In the rows, zero is written as 128.
Named turns come first, each shown by rows before and after it. Which turns, in which order, take the first row of each pair that follows to the second? Write the first one first, as in the answered first pair.
turn A:
[134 108 159 150 104 121 110 155 120 107] -> [161 150 132 167 143 124 131 160 129 123]
[127 120 122 123 171 146 122 199 105 102] -> [126  84 165 146 126 118 120 184  92 130]
[116 123 143 122 108 116 133 109 127 151] -> [122 155 112 116 141 132 135 119 138 141]
[129 127 131 126 113  94 129 128 115 141] -> [130 151 107 113 142 111 130 138 121 126]
turn H:
[136 137 126 135 141 165 140 144 157 118] -> [126 126 146 129 124 159 124 158 149 105]
[132 128  98 116 139 151 146  94 146 141] -> [132  89 144 130  97 146 136 114 143 126]
[ 94 116 110  96 119 215 116 129 201  64] -> [108 122 107 116 125 226 131 118 214  87]
[128 136 109 103 125 124 143 113 125  91] -> [144 131 120 142 119 133 163 107 144 118]
turn V:
[118 109 136 106 156 183  99 171 144  22] -> [160  82 209 187 116 134 123 174 117  73]
[ 94 140 149 113 139 107  97 112 114 136] -> [122 153 138 140 163 153 120 123 156 133]
[124 137  89  82 127 133 135 111 144  98] -> [172 123 139 157 113 122 165 123 144 136]
Pairs:
Between the rows of a pair lie 2 to 3 turns.
[155  77 186 147 125 181 157 139 122 125] -> [169 103 191 157 139 141 158 149  85 138] => A, H, A
[144 131 122 121 140 152 147  88 174 133] -> [140 154 112  98 161 142 140  96 150 131] => V, A
[112 100 158  92  99 100 154 140 104 112] -> [120 144 121  77 141 100 157 146 100 111] => V, V, H
[115 159  90 100 170 137 114 168 153  92] -> [101 151  82  86 154  82 112 118 122 141] => A, H
[155 104 169 156 110 113 151 127 128 156] -> [152 118 168 138 125  87 141 140  96 146] => A, V
[123 153  88 113 154 176 147 112 178 137] -> [133 164  95 117 165 176 145 149 167 116] => V, H, V
[143  78 138 145 110 113 106 123 126 147] -> [128  79 119 120 113 146  98 126 149 122] => V, H, H
[163 156 129 166 159 156 157 180 121  96] -> [151 165 119 141 164 146 148 184 105  85] => H, H
[118 135  71 144 135 105 138  33 129 208] -> [131 120  97 169 118 109 142  37 137 213] => H, H, H
[152 155 119 159 161 126 142 124 154 169] -> [130 160  93 124 173 137 132 121 157 143] => V, V
[141 126 165 145 117  78 119 163  82 128] -> [173 142 157 178 139 117 139 173 119 129] => V, V
[111 135 122  85  86 118 135  81 129 147] -> [108 136 134  89  82 104 131  91 110 140] => V, V, H
[161 112 132 185 130 176 132  71 186 177] -> [134 102 156 136 122 209  94 145 183  75] => H, V
[101 137 114 128  96  88 125  97  65 130] -> [118 121 134 159  80  93 134  96  79 144] => H, H
[129 169 106 141 117  97 147 116  79 171] -> [123 187  86 115 145 120 143 129  89 147] => A, A, A
[126  99 172 145  90 130 110 162 126  89] -> [111 150  79 107 146  93 122  92 108 155] => H, A, H
[133 100 176 149  79  94 138 107 137 166] -> [127 170  81  95 157 135 144  93 168 150] => V, A, A
[124 149 105 139 132 120 143  64 155 156] -> [142 122 142 175 108 135 149  82 168 147] => A, V
[105 100 148 115 128 125  99 118 102 117] -> [142 139 114 136 169 166 129 121 140 128] => H, H, A
[ 96 142 115  69 139 109 108 144  84 102] -> [113 137 114 111 129  87 138  89  87 176] => H, V
[107 113  93 108 115 152 123  97 160 117] -> [ 95  94 107 107  99 124 115  91 134 121] => V, V
[151 101 133 174 120 140 160 114 144 149] -> [128  93 134 135 116 172 135 143 152  91] => A, H
[101 128  90 112 144 101 141  98 115 150] -> [134 114 142 170 123  97 154 120 119 159] => H, A, V
[100 154 111 100 144 111 137 111 136 181] -> [ 79 126 142  82 112  97 114 131 112 147] => H, H
[116 156 106  90 156 112  98 153  81  99] -> [155 168 119 137 170 137 114 178 104 100] => V, H, H
[116 128 156 167 141  90 111 164 113 103] -> [ 87 135 118 122 156  80  99 133 106 113] => H, H, V
[ 88 139 148  86 103 110  91 116  95 119] -> [148 189 114 145 160 161 138 127 147 142] => H, H, A
[ 88 101 142  89  87 114 103  96 126 129] -> [130  95 181 142  86 147 120 140 148 113] => V, H, V
[131  99 142 145  92 124 134 114 118 160] -> [129 102 134 138 102 173 126 135 151 120] => A, A, V
[128  97 134 161 131 163 145 120 136 139] -> [135 138 101 138 173 146 141 121 112 145] => A, V, A
[ 97 147  98  98 140 148 126 126 121 101] -> [101 109 151 126 100 149 116 139 123  92] => H, H
[119 128 149  78 123 110  77 122  89  74] -> [192 132 163 182 127 153 138 100 151 144] => A, V, H
[137 170  73 129 166 114 159  92 132 168] -> [104 144 112  93 133  62 121 111  74 139] => V, H, H
[151 125 134 147 110 104 131 127 107 142] -> [138 123 133 118 117 128 115 159 115  94] => A, H, H
[ 93 115 150 135 135 148 117 121 137 115] -> [121 130 144 162 153 142 135 121 147 138] => V, A
[156  76 108 154 129  98 158 120 133 166] -> [124  73 107  94 129 135 120 165 136  81] => A, H, H
[ 96  91 119  90  99 115 105  86 108 150] -> [144 151  77 122 161 145 145  97 139 172] => H, H, A
[120 147 108  79 151 135  92 174  94  68] -> [133 110 165 120 110 122  92 185  85  73] => V, A, V
[132  81 151 139  76 166 133 118 166 116] -> [184 147 139 179 132 104 160 142 115 157] => A, H, A
[111 115  97  95 146 117 139 107 108 187] -> [122 131 105 102 161 108 147 129  97 187] => H, H, A
[ 87  88 164  89  75 134  87 144 128  74] -> [138  75 196 170  63 105 131 120 126 148] => V, H, A
[111  98 143 119 101 140 137 140 109 122] -> [132 112 128 147 119 147 164 126 135 152] => H, H
[ 96 112 126 107 122 134 102  62 145 156] -> [118 118 122 126 129 177 115  80 179 140] => V, A
